Each path below is one point turned by a fixed rotation once a step. After each direction that follows a path, write how fast that rotation turns it, in degrees each step (0 if it stays still).
Each turn is a multiple of 5 degrees from 10 to 175, or 0.
Each row of a path follows its step; steps can be skipped.
path 1
step 0: -7	2	-15	-16	-16	11	-1	15	17	0	-4	-3	-3	-3	-12	-13	5	0	-3	6	9	-6	-7	-5	2	-7	5	0
step 1: -9	1	-10	8	-9	9	6	5	1	9	9	-2	-2	11	-18	-7	-2	6	5	2	15	9	12	-12	4	12	1	16
step 2: 10	18	4	-3	-7	10	8	3	-7	5	10	-2	-6	9	0	-20	-12	-7	3	13	11	-12	5	-5	13	-5	-6	-2
step 3: 6	3	-5	-1	-8	8	12	10	5	-4	12	2	-2	11	-14	-2	5	4	16	-13	16	-10	-3	9	4	2	10	-15
step 4: -11	10	-13	-10	-5	10	11	-16	-16	5	0	-14	9	9	-6	-2	-2	-1	18	-3	8	2	7	-2	-4	0	6	-5
step 5: 13	-5	-9	8	-6	12	-10	0	-9	16	-5	0	7	3	-3	-18	3	-1	14	2	4	-11	12	5	1	2	-3	-16
step 6: 4	3	-2	-5	-2	-10	4	-10	-8	23	-1	-5	-8	13	-7	2	11	5	3	-8	11	-13	-8	11	2	13	-9	-8
step 7: -11	5	-17	-13	-16	-3	-7	1	2	9	-1	-20	5	-2	2	-9	7	-6	-4	11	3	-6	-11	12	-6	3	2	-13
step 8: -4	-11	-11	3	-7	5	-6	7	7	19	-13	-7	3	14	-2	-13	17	3	3	-1	5	8	1	1	3	12	4	12
step 9: -3	18	4	-3	-9	-7	-6	-3	2	20	-1	-7	-9	5	-6	-14	3	9	-6	16	7	-5	-4	-14	15	4	1	4
step 10: 4	3	-2	8	-29	-4	4	16	5	-3	10	-2	-6	3	-7	-12	-3	-3	-5	2	11	-4	-10	7	6	10	11	1
Directions:
0	-4	-2	7	1	-2	-6	8	3	-4	5	-4	1	-6	0	-2	0	7	7	1	1	-3	0	1	-3	2	0	-3
155
-4	5	-7	1	0	0	4	0	-1	-2	-2	6	5	1	-2	-2	2	4	2	6	-4	-7	1	7	6	4	0	3
0
-5	1	-2	-3	0	2	-4	2	0	1	-9	0	6	-2	-5	-3	1	3	7	-4	-3	7	3	-4	-2	-5	3	3
95
6	1	4	3	7	3	1	4	2	1	-5	-1	0	7	6	-5	6	0	3	2	-1	-2	0	-3	4	-5	-5	0
115
path 2
step 0: 5	6	2	-9	-5	9	-26	2	6	24	-11	5	-11	-5	1	1	2	-2	5	-22	-20	0	10	-2	-2	5	-18	2
step 1: 8	10	15	4	12	12	12	-17	-3	15	14	6	11	-2	5	-8	-12	3	18	-19	-2	0	15	0	7	5	-16	12
step 2: 10	15	3	6	16	-1	-6	-1	5	15	-19	-8	-1	-3	-15	1	-9	4	19	6	-3	17	3	2	-6	25	-8	6
step 3: 16	20	11	-15	-2	22	10	-5	16	18	8	-15	-4	0	2	-10	5	5	16	5	7	1	-4	-2	7	5	9	-5
step 4: -5	0	3	1	2	18	-1	-17	2	25	-11	9	-9	-5	-11	-12	11	2	0	-6	-18	10	-9	5	-12	13	13	-10
step 5: 10	-13	12	1	10	17	10	-5	14	17	-6	7	0	11	-1	-6	21	2	11	-7	0	5	15	0	2	-11	-20	-12
step 6: -14	2	0	-4	4	17	14	-4	7	-1	-19	8	4	12	-7	-15	-15	2	15	-6	4	9	6	-8	-25	14	-12	1
step 7: 24	4	-3	-10	-7	2	0	1	5	16	4	-5	-4	15	3	-18	-4	4	5	11	1	25	3	-21	-11	-2	-13	-4
step 8: 1	5	-3	-19	-8	20	-6	-2	2	9	3	14	-6	-7	-5	-28	-10	17	1	4	-7	4	-13	18	-7	1	-12	6
step 9: 13	-10	-4	-2	-2	11	-9	-12	-16	12	2	-2	-14	9	-24	-16	-4	-1	6	-8	-5	8	17	5	15	-2	-12	-14
step 10: -1	5	10	-18	24	-2	18	-8	-3	-3	3	6	-14	-14	-14	-16	-7	0	15	3	5	-3	8	6	-12	0	-17	-7
Directions:
-1	0	-1	-3	3	0	3	-5	1	-1	-3	-3	-8	-5	-4	-1	3	1	-3	2	4	2	1	6	7	0	7	-5
60
3	-1	5	-4	7	4	1	4	7	-3	8	4	-6	1	3	3	-2	3	-1	-3	5	-3	-4	1	0	-2	-1	1
155
1	5	-1	-10	-3	-2	-5	3	0	3	1	0	-1	-3	7	-4	2	-1	-2	3	1	0	-2	-7	-4	3	7	-2
90
-4	-4	-4	-1	-6	2	-1	-2	3	-5	-2	2	-2	4	5	-2	2	3	-7	-2	4	10	3	-1	-3	-3	-4	2
40
path 3
step 0: -17	2	-17	-13	10	11	-14	-15	-2	-5	6	3	-4	-6	-3	-19	-8	-6	11	10	10	2	5	6	-8	-17	4	28
step 1: -7	-21	13	13	-5	-9	2	15	3	-6	2	13	17	0	5	-5	1	-23	10	12	-1	5	10	6	8	6	2	-27
step 2: -13	-18	-8	7	-7	-6	8	-29	0	7	4	-8	-27	8	-7	20	4	-1	-17	1	-1	5	-2	4	-6	-12	4	6
step 3: -8	-3	-1	9	-7	10	-20	-10	5	-14	-8	-2	11	-18	-12	-32	-3	-3	10	-6	8	-12	2	-10	-1	-10	-16	-3
step 4: 2	-16	-5	-4	13	5	-6	5	9	15	10	-1	5	13	-12	6	1	-4	-4	38	3	9	12	12	-1	10	10	-16
step 5: -25	-5	-9	3	2	-20	5	-9	-1	-4	-13	-11	3	1	0	11	1	-16	12	-15	-2	17	0	2	-3	-25	-15	10
step 6: -5	-9	2	14	-12	-4	-18	1	12	-9	9	-1	-19	-7	5	-21	-13	2	-11	14	-14	-12	-6	-7	-1	8	-10	-24
step 7: 11	-14	4	3	7	22	10	-10	15	24	-10	-14	4	5	-18	0	5	-8	2	15	13	15	-11	1	-6	-9	-5	13
step 8: -13	-6	2	-18	14	-14	-26	15	-2	-3	0	-5	6	-7	-2	0	-5	-3	-5	-10	-4	-1	15	5	9	-27	-14	-14
step 9: -12	0	-12	14	-21	-10	1	10	5	5	-8	-7	-10	4	6	-4	-3	-11	-7	35	-11	7	-14	-4	12	10	7	7
step 10: 1	-25	6	2	10	18	5	-7	7	9	12	2	-11	-7	15	-6	-9	4	20	-10	0	10	-6	-7	-8	-28	-13	5
Directions:
1	2	-3	1	2	-4	7	0	-2	2	2	1	-4	3	-6	-2	-1	2	-1	3	6	6	-1	-9	-4	-5	5	2
145
-5	9	2	-1	4	-2	-1	-4	-4	2	-2	4	1	1	4	-9	2	-5	-5	1	-3	-6	1	-2	-2	-5	-2	-2
135
0	3	6	-5	-5	-5	-2	3	0	-6	6	-5	-2	-2	-5	-6	-7	-3	4	-4	1	-1	5	0	-1	0	-1	1
140
-2	-1	3	-2	0	-12	-3	-1	1	-2	-3	-1	-3	1	-3	6	9	-1	0	-2	-3	-3	-3	-2	5	-2	3	-1
110
-6	0	0	3	0	-3	-6	2	6	-2	-3	3	-2	-1	3	-6	1	6	-4	0	5	1	1	-3	0	7	0	9
120
3	3	-10	-1	3	-4	-5	5	-3	-3	1	0	4	6	4	0	0	-5	3	4	2	4	5	4	5	-2	1	3
90
path 4
step 0: -14	12	9	-3	-8	18	-1	10	-3	9	-16	7	-4	-11	15	2	7	-12	4	-2	-13	-11	7	9	-3	-9	1	8
step 1: -7	1	-8	8	-7	-8	-6	-12	-8	0	-4	-3	13	-4	0	4	-4	16	3	-4	-15	-14	-17	1	5	-24	0	-4
step 2: 2	-7	-3	2	5	4	2	-16	-4	-10	6	-2	-15	12	7	7	-28	-3	-2	-17	12	0	-5	8	-5	-8	8	-3
step 3: 10	12	9	3	5	-19	-8	7	-8	-4	12	-6	5	14	-3	-6	-1	-14	-3	-1	6	19	-17	-2	-9	11	1	2
step 4: 4	-5	6	6	17	-3	8	13	9	11	0	11	0	-3	0	-2	-5	5	5	-8	-10	19	14	-15	9	13	-1	14
step 5: -14	0	2	3	1	-4	7	5	7	-10	6	-13	-10	-9	-18	-12	15	8	-5	9	-8	-18	11	-9	9	11	4	0
step 6: 1	-5	-14	-6	-13	13	6	-7	-7	4	-14	13	-11	6	10	-4	11	8	-19	8	7	-8	3	-5	5	6	-9	-14
step 7: 1	10	-10	-9	10	8	-11	-8	0	-8	-1	2	21	-2	6	7	9	-2	-7	9	5	0	8	24	-12	-7	1	-6
step 8: 26	-3	1	-2	-3	5	3	-10	-2	19	-7	-4	5	-1	-1	-3	-1	-8	21	-2	3	-1	-2	14	5	-19	6	11
step 9: -4	-15	7	-7	-12	-12	-7	7	10	-5	7	-12	2	4	-12	17	-16	5	16	-1	5	3	-8	5	4	-3	-15	5
step 10: -2	-6	17	13	-11	14	0	10	-2	2	7	2	-11	-12	-1	4	-11	-13	1	-6	1	6	-6	-18	-18	11	-2	-11
Directions:
1	2	-1	1	-1	-3	-9	-4	-2	8	0	1	1	2	-4	0	-6	2	2	-7	2	-6	1	5	-6	4	-2	2
55
-4	3	4	7	4	-5	6	-3	3	8	1	2	0	-1	-4	1	4	3	3	0	-2	2	4	5	2	-7	1	-2
100
0	5	-1	3	-1	2	-2	-2	-4	-1	-1	-1	10	-1	6	-2	3	-1	7	-3	-3	4	8	-5	-1	0	1	4
100
-6	-3	3	3	0	6	-4	1	-1	2	5	5	-3	3	0	1	6	-1	-2	3	-7	-7	2	-6	-1	0	-5	1
65
9	3	3	-6	1	-3	0	4	7	-3	5	7	-1	3	4	-2	5	1	4	-2	0	-2	-1	2	-3	-2	1	5
80
